Each row is where one point has got to under a steady rotation. How many ticks took it there?
The counts run from 0 to 557.
[-0.75 -0.70  3.45 -4.93 -2.38  1.02  3.25 -2.02 -0.45 -1.63 -2.12  1.25
 -1.19 -2.84 -0.59 -1.63 -3.27  1.24  1.68 -0.65  0.66  0.02  0.18 -1.47
  2.72 -0.99  1.54 -1.91 -0.84  2.76  1.90 -1.06  1.20]	85
[-1.62  1.48  1.49 -0.88 -1.00 -1.63 -3.68 -1.56 -1.50 -3.07  2.49 -0.32
 -0.04 -2.16  1.88 -0.77  1.75  4.96  1.21 -0.41 -2.60  3.05 -1.61  1.25
  1.53 -0.91  2.93  3.07  1.20  1.18  1.73 -0.25  2.53]	314
[-2.93 -0.59 -0.25 -0.59 -0.45  2.19  1.51 -2.24  0.78 -2.62 -2.58  0.05
 -0.17  0.25  3.63 -3.64 -0.05 -0.64 -0.75 -3.73 -2.78  1.91 -1.66  0.02
  0.21 -2.89 -2.01  3.82  1.60  3.65  2.08 -1.41  1.43]	192
[-1.28  0.36  2.31 -1.06 -0.51 -2.47 -0.80 -1.49  1.07 -1.29  1.59 -1.27
 -0.69 -1.54  2.09  2.11  1.05  5.31  3.44 -1.11 -1.42  1.95  0.62  3.01
  1.35 -2.08 -0.23  1.02 -2.41 -0.19  0.19  0.04  4.70]	171
[-3.01  1.82  3.11 -1.73 -2.35  1.51 -1.46 -4.69 -0.02  0.46 -1.42 -1.16
 -0.31 -0.55 -1.05 -0.73  0.28 -0.43  1.75  0.89  3.81  2.73 -1.56 -1.33
  2.06 -2.20  2.83  1.17 -0.29  2.85 -2.48 -0.65  0.95]	97
[-2.46  0.81  4.25 -3.15 -1.65 -1.80 -1.33 -0.93 -0.21  0.77 -1.02 -1.24
  0.80 -1.22 -1.71 -0.91 -0.88  1.88  3.86 -0.57  1.07  2.32 -1.16 -0.21
  2.71 -1.57  3.23  1.29 -0.95  4.29 -0.89  1.40  2.60]	90
[-4.07 -2.84  1.21  0.95  3.76 -1.27 -0.15 -1.81  1.40  0.95 -1.18 -3.89
  3.34  0.40  0.88 -0.38 -2.30  2.85  4.02 -1.34 -0.85  3.65 -0.77  0.19
  1.46 -0.72 -0.61  2.40  1.63 -0.37  0.31 -0.56 -0.09]	19
[-4.39 -1.12  0.63  1.07  3.10 -0.48 -0.70 -2.71  1.74  0.41 -0.30 -4.60
  3.66  1.29  1.38 -0.58 -2.18  1.89  4.64 -0.24  0.51  3.34  0.47  0.73
  0.98 -0.30  0.92  2.35  0.77  0.31  0.05 -0.84 -0.89]	18
[-0.42  0.13  0.49 -4.09  2.11  4.61  0.94 -4.09  1.74 -1.54  2.13 -1.03
 -1.55  2.12  1.22 -0.03 -4.10 -0.19  2.25 -0.25 -2.43  1.98 -1.62 -0.90
  2.21 -1.00 -1.26  1.50 -1.16  2.57  2.50 -0.93  1.33]	204
[-2.07 -2.20 -1.25 -1.50  1.53  2.59  1.56 -3.23  1.20 -0.10 -0.48 -2.07
  1.96  1.09 -0.13  0.06 -0.49  1.49  1.07  0.50  4.26  5.12 -1.67  0.12
  3.01 -2.36 -0.89  1.26  1.05 -1.21  2.23 -2.24  1.37]	284
[-1.34 -0.04  0.92 -1.26 -1.62  2.00 -0.31 -2.60  0.33 -2.61 -4.34 -0.08
  2.40 -0.87  1.40 -4.94  0.42  2.42  2.06 -0.77 -1.05  1.64 -1.58 -1.06
  1.03 -3.25 -1.55 -0.19  0.90  0.45 -3.64  1.22 -0.44]	236
[-2.06  0.45  3.40  1.78 -0.20  0.20 -3.83 -2.73 -1.29 -0.95 -2.08  0.35
 -0.34  2.55 -0.24 -0.13 -0.90  3.69  4.30  0.20 -0.26  3.60 -2.29 -2.07
  1.92 -2.09 -0.67  0.12  0.46 -0.78 -3.93 -1.29  2.29]	108
[-0.40  1.07  2.21  1.77 -2.24 -0.60  1.59  0.80 -0.89 -2.38 -1.78 -1.63
 -0.69  1.61  1.19 -3.30 -3.47  4.68  3.70 -1.16 -2.03  0.83  0.89 -1.23
 -1.64 -2.19 -0.89  1.82 -0.30 -2.42 -1.49 -3.68  2.32]	119
[-1.66 -0.25  0.75 -1.24 -0.28 -0.87  2.07  1.12  1.82 -1.16 -0.90 -2.34
  2.81 -3.25  0.99 -4.04 -3.15  3.95  3.73 -0.58 -0.24  1.58  0.73  0.68
 -1.57  1.21  1.55  2.99 -1.47  3.12  1.49  0.35  1.00]	531
[-0.26  1.57  4.23 -4.90  0.20  1.52  1.60 -2.31  0.29  1.68  2.53 -3.72
 -0.21 -0.20 -1.15 -0.20 -3.05  0.17  3.61  1.26 -1.82  1.06 -0.16  0.34
  1.58 -2.61  3.11  0.90 -0.97  0.38  1.12  0.49  2.77]	214
[-1.30 -2.03  0.51 -2.44 -3.75 -1.76  2.52  0.07 -0.32 -1.75 -0.43 -0.87
 -0.35 -3.56  1.47 -1.03  0.42  4.93  2.15 -0.85 -1.22  1.77  0.63  2.66
  1.89 -2.01 -0.66  2.71 -0.28 -2.94  1.36 -0.12  2.64]	39
[-3.91  0.63  3.51 -2.98 -1.76 -2.59 -0.03 -3.15  1.29  3.02 -0.38 -0.47
  0.04 -1.37  0.07 -0.95 -0.75  2.46  4.26  0.06 -1.37  0.17  1.33  0.98
  2.14 -0.30  2.21  0.23 -2.65  1.77 -2.31  0.27  2.81]	485
[-2.57 -0.02  0.84  0.72 -3.33  2.52  0.79 -2.91 -0.88 -0.49 -2.89  0.91
  0.00  0.08  0.34 -4.01 -1.23  1.15  0.67  0.08  0.29  1.88 -3.08 -2.12
  1.57 -4.07 -2.75  2.02 -1.28 -1.38 -2.64 -2.59  1.53]	372
[-1.38 -0.56  1.93 -3.62  2.13  1.44 -1.86 -0.27  0.40 -1.57  1.43 -3.19
 -1.48  0.44  2.49 -1.11 -4.79  0.64  3.62 -1.51 -1.25  1.23 -2.27 -1.75
  1.40  1.15  0.03  3.23 -1.80  2.07  0.07  0.05  2.46]	72
[-1.87 -1.01  4.90 -3.78  0.10 -1.73  0.72  1.31  0.13 -0.15 -0.05 -2.75
 -0.21 -2.00 -0.87 -0.38 -3.64  1.81  4.35 -1.71 -2.06  0.36 -1.10 -1.19
  1.41 -0.78  2.97  1.37 -0.18  2.02  0.66  1.81  2.51]	82
[-2.29 -0.15  2.90 -4.45  1.81  1.20 -1.27 -2.47 -0.91  0.52  2.75 -2.77
 -1.53  0.43  0.78  0.10 -4.87  0.54  2.70  0.70 -1.50  1.05 -1.50 -2.23
  3.60  0.44  1.46  1.87 -1.55  0.10 -0.13 -2.15  2.34]	340
[-3.80 -2.87  2.22 -1.91  1.02 -0.32 -0.67 -0.82 -0.70  0.06 -1.45 -1.19
 -1.19  2.51  1.81 -1.82 -4.50  0.42  2.53 -2.49 -3.13  1.66 -1.23 -2.62
  1.93 -0.81 -0.65  3.47  1.03  1.42  0.69 -2.16  2.53]	334
[-3.83 -2.74  0.50  0.10  3.69 -0.23  0.37 -1.43  1.98 -0.80 -2.43 -3.12
  2.51 -0.59  2.76  0.35 -2.01  3.16  2.49 -3.22  0.48  2.34 -0.28  0.67
  1.95 -1.09 -2.72  0.06 -2.28  1.38 -1.74 -0.50  0.70]	154
[-2.65  0.68  0.09 -0.65  0.22  1.86 -2.02 -3.14  0.38 -1.48  3.22  0.94
 -0.45 -3.91 -0.41 -0.02  2.23  2.67 -0.30  0.09 -0.75  3.39 -4.37 -0.28
  1.71 -1.87  1.65  4.10 -0.04  1.63  0.44 -0.20  2.10]	52
[-3.29  0.30 -0.84 -1.68 -1.77  0.86  2.42 -1.32 -0.97 -3.95 -0.99 -0.42
 -0.45 -3.72  2.36 -3.61  1.37  0.67 -1.65 -3.50 -2.36  1.65 -1.45 -0.70
  0.50 -2.25  1.21  3.84  2.19  2.23  0.40 -1.39 -0.07]	318
[-2.44  0.58  1.30  0.79 -0.13  0.61 -3.39 -4.03  0.20  0.34 -0.95  0.82
  2.58 -0.81  0.10 -2.67  0.41  3.93  3.00  1.49 -2.63  2.29 -3.59 -0.65
  1.40 -1.74 -0.99  0.80 -0.22 -1.28 -4.05  0.74  1.34]	503
[-2.01 -0.42 -1.38 -2.91 -3.77  1.67  3.68 -2.15  1.82 -2.04  1.06 -0.66
 -1.26 -5.24  0.50 -0.59  1.20  2.85  0.43 -1.49  1.30  1.16  0.00  1.50
  1.67 -2.10  0.40  3.50 -1.52 -1.01  0.37 -0.59  1.93]	41
[ 0.23  2.86  0.63 -0.97 -0.05  0.70 -0.10 -1.49  0.93 -1.05  1.90 -1.54
  0.65 -0.80  0.26 -3.76 -2.18  5.29  4.05  2.53 -0.31  2.32  0.46 -0.94
 -1.08  2.43  1.42  1.30 -3.54  1.66 -0.45 -2.36  3.20]	260
[-1.15  2.23 -0.23 -0.26  1.54  2.18 -0.01 -3.10  0.59 -0.16 -0.10 -3.69
  4.46 -0.23  1.20 -1.66 -1.29  2.70  0.55  0.64  3.01  4.75 -0.95  0.68
  0.75 -1.24  1.51  2.10 -1.99  3.21  2.08 -1.90 -1.50]	142
[-2.38 -0.55  0.41  2.42 -2.43  3.05  2.42 -4.01  0.81 -1.38 -2.03  0.39
  0.43  0.30  1.19 -3.61 -0.90  0.98  2.28  0.83 -1.10  2.15 -0.68 -1.54
 -1.20 -3.25 -1.53  3.21  2.58 -2.62 -0.99 -1.87 -0.55]	507
[-3.26 -3.71 -0.36 -1.71 -0.22  0.82  2.95 -2.28  0.59 -1.97 -1.85 -0.70
  0.21 -0.82  2.03 -0.51 -0.90  3.07  1.81 -1.66  2.64  2.34 -0.28 -0.54
  2.83 -0.99 -3.59 -1.18  0.18 -2.60  0.23 -2.70  3.47]	291
[-0.18  1.52  1.49 -0.57 -0.03  0.70  1.23 -1.73  1.36  0.51  3.53  0.29
  0.51 -1.32 -0.92 -1.60 -2.66  4.16  3.93  3.83  0.53  2.79 -0.90 -0.10
 -0.79  1.08  2.51  3.09 -1.95  1.26  3.67 -1.70  3.37]	528
[-0.41  0.88  1.36  1.26 -0.40  0.47  4.08  1.70  0.10 -0.40 -0.66 -1.47
  0.02 -1.64 -0.03 -2.69 -4.30  4.03  2.19 -1.15 -2.84  0.32 -0.92 -1.74
 -2.31 -2.78 -0.87  2.70 -1.84 -0.90  0.27 -2.42  2.16]	389
[-0.75  0.69  3.04 -4.96 -3.47  1.84  2.88 -3.55 -0.73  1.62 -0.09  0.39
  0.07 -0.95 -1.03 -2.12 -0.97  0.44  2.02  1.82  0.77  1.64  0.01  0.51
  3.13 -3.06  2.81  0.05  0.00  0.62  2.64 -0.28  3.07]	221
[-0.47  0.07  0.55 -2.88 -2.71 -0.92  1.80 -0.52  0.51 -3.41 -1.04 -1.53
  0.00 -2.92  3.81 -0.75  1.12  4.67  1.25 -2.91 -2.05  0.63  1.62  2.67
  0.80 -2.81 -1.34  0.95 -2.47  0.07  0.59  0.41  2.83]	173
[-0.25  1.64  0.13  0.48 -0.62  2.11  4.73 -0.72  1.51  0.11  1.31  1.56
 -0.78 -1.86 -1.68 -1.25 -3.59  4.23  1.05 -0.38  0.20  1.36 -0.79 -1.52
 -1.06 -1.22 -0.88  1.49 -3.27  2.26  0.76 -3.86  2.87]	391
[-0.87  1.24  0.77  0.86 -1.52 -1.06  2.00  0.54  0.73 -1.46 -0.69 -2.13
  1.75 -1.40  1.05 -5.07 -3.01  4.78  4.28 -0.58 -1.22  1.41  1.99 -0.09
 -2.92  1.06  1.56  2.80 -0.49  1.28  0.38 -1.52  1.70]	262
[-2.74 -1.26 -0.17 -0.96  3.12  2.80 -0.18 -3.26  2.80 -0.99  0.36 -5.00
  2.05 -0.76  0.78  0.59 -0.86  1.60  2.64 -1.33  3.89  4.40 -0.64  0.23
  1.70 -0.32  0.31  1.89 -0.31 -0.37 -1.71 -0.42  0.38]	286
[-1.83  0.07  1.78 -3.50 -3.69  2.93  2.22 -4.66 -0.20 -0.25 -3.14  1.24
  1.25 -1.83  0.59 -4.42  0.83  0.37  1.30  0.61  1.65  0.96 -0.05 -0.34
  2.36 -3.22  1.03 -0.81  0.09  0.89 -0.89 -0.79  0.68]	229
